Some points, one per row:
[ 4  7 -7 17 19 12 -9 -4]
[-60  48 -90  61  83  -6  10  -6]
[  68  -71   84 -101  -99  -51  -44   51]
[-85  46 -28 127  54  22  23  -5]
[-18   7  10  46  19 -16   5  24]
[-54   6  21  20 -32  38 -10 -22]
[  9 -27  43 -49  -8 -30  -5  51]
[ -6 -25  52   6   1  16 -44  45]
[  33  -70   94  -74 -104   -5  -52  100]
[ 14   6  23   3   5  23 -12 -11]
[ 12 -31  40 -57  -8 -21 -49  82]
[-35  -5  20  25 -62  62  -3 -24]
[ 19   2 -12 -62 -14  -1  -5 -10]
[-56  29 -32  56   4  42  42 -71]
[-44  24 -62  40  33 -28   3 -14]
[-41  -6   1  39   9  29  -8  43]
[ 33  43 -83  25  62   4  15 -81]
[-18  25 -68  14  51  13   3 -30]
[-67  60 -76  81  83  62  19 -67]
[ 25 -55  83 -52 -36  -8 -58 104]
[ 11 -42  62 -50 -32   0 -35  17]
[  5  13   0  13  21  -8  10 -36]
[   5   42  -93   12   67  -22   26 -102]
[  2 -15 -11   8 -11  23  -2 -15]
[ 13   9 -39   9  25  12  42 -34]
[  8  18  55  -5   1  -1 -57 -14]
[ 60 -19  14 -35 -27 -18  16  12]
[-24  37 -16  46  36  -1  27 -26]
[ 15 -28  21 -56 -33  -7 -12   2]
[ 1 -1 17  6  0 -2 10 30]
17 more points follow, each with its number after it:
[ 23  25  21  27  16  -4  14 -42] 0
[ -2 -20  52 -43 -57  44 -21  47] 1
[ 79 -41 105 -58 -66 -46 -44  32] 2
[  5  -2 -24  16  63 -18 -20 -30] 3
[ 47  30 -52  43  17 -10  54 -83] 4
[ -69   43 -111   79   97  -11   24  -56] 5
[-37  36 -48  62  44  26  20 -71] 6
[-42   4  47  19 -40  39  -4  15] 7
[  59  -37   81 -109  -74  -16  -60   70] 8
[-47  -1 -10  35  22  19  -6  27] 9
[ -7  21 -16  49  13 -10  47 -42] 10
[  81  -53  100 -101  -79  -56  -20   81] 11
[ -8  12 -12  13  -7   9  15 -19] 12
[ 20   5 -50  14  -3  28  26 -50] 13
[-27  -8  11 -11 -54  -5  -9  13] 14
[-19  21 -77  41  42   4 -21 -47] 15
[ 60 -35  64 -96 -58 -66 -23  84] 16
Which two of these numbered points are nearest to each point below, ignoring the direction in which the first points spread most? Their numbers follow each, nearest first.
[-57  23 -43  19  -6  16  17 -17] > 14 12
[ 73   0 -22 -24 -22 -62  43 -81] > 4 11
[ 47 -23  23 -12 -20 -18  -8 -64] > 2 4
[ -6 -21  15   7  -3  17 -10  52] > 9 1
[ 27  -2 -26 -16   5  20  19 -29] > 13 12
[ 45 -35  35 -24  -5  -6 -11  23] > 3 6
[ -7 -31  40 -28 -34 -45 -17  70] > 5 9
[  2 -18  25 -11  -7 -30  17  29] > 10 11
[-52   1  38  -1   7  10  -1  54] > 9 7
Here are 17 other points, each followed by its number:
[ -23   37  -52   80   50   28   13 -127] 0
[ 49 -24  40 -65 -19 -43 -31  40] 1
[-34  33 -23  38  47   3  33  21] 2
[  68  -72   55 -121  -74  -49  -26   93] 3
[ 59 -54  82 -98 -39 -36 -47  98] 4
[-31   4  13  44  20 -16 -41  28] 5
[ 24   6 -17 -12  18 -22  19   2] 6
[-25 -16  42   0 -11  10 -35  83] 7
[ -1  -3  27   2 -15   2  -9  42] 8
[  1 -26  41 -48 -43  -2 -44  35] 9
[  0  13 -17  45  24 -45   0 -12] 10
[ 30  11 -25 -28  27 -40   9 -30] 11
[ 60 -43  72 -81 -85 -13 -50  81] 12
[ 93 -19  -5 -67 -48 -74   8 -35] 13
[ -9  12  35  50  18 -28   5  70] 14
[-48  28 -75  61  69  -8  17   0] 15
[-50  35 -74  82  44  53  27 -84] 16
The same question for these:
[ 67   1 -18 -39 -18 -59  36 -50] > 13 11
[-63   9  -5  74  19  51  -9   2] > 7 8
[ 35 -33 -13 -80   0 -32  -6  25] > 3 11
[ 27  12 -18 -21  -5  -3  22   4] > 6 12
[ 69 -64  78 -99 -70 -73 -43  99] > 1 6
[-21 -12  18 -10  -3 -41 -13  57] > 15 2
[ 13 -11  25 -25   7 -22 -13  53] > 4 2
[  0 -29  46 -51 -30   4 -45  22] > 9 16
[  6  39 -36  40  24  30  19 -46] > 12 16
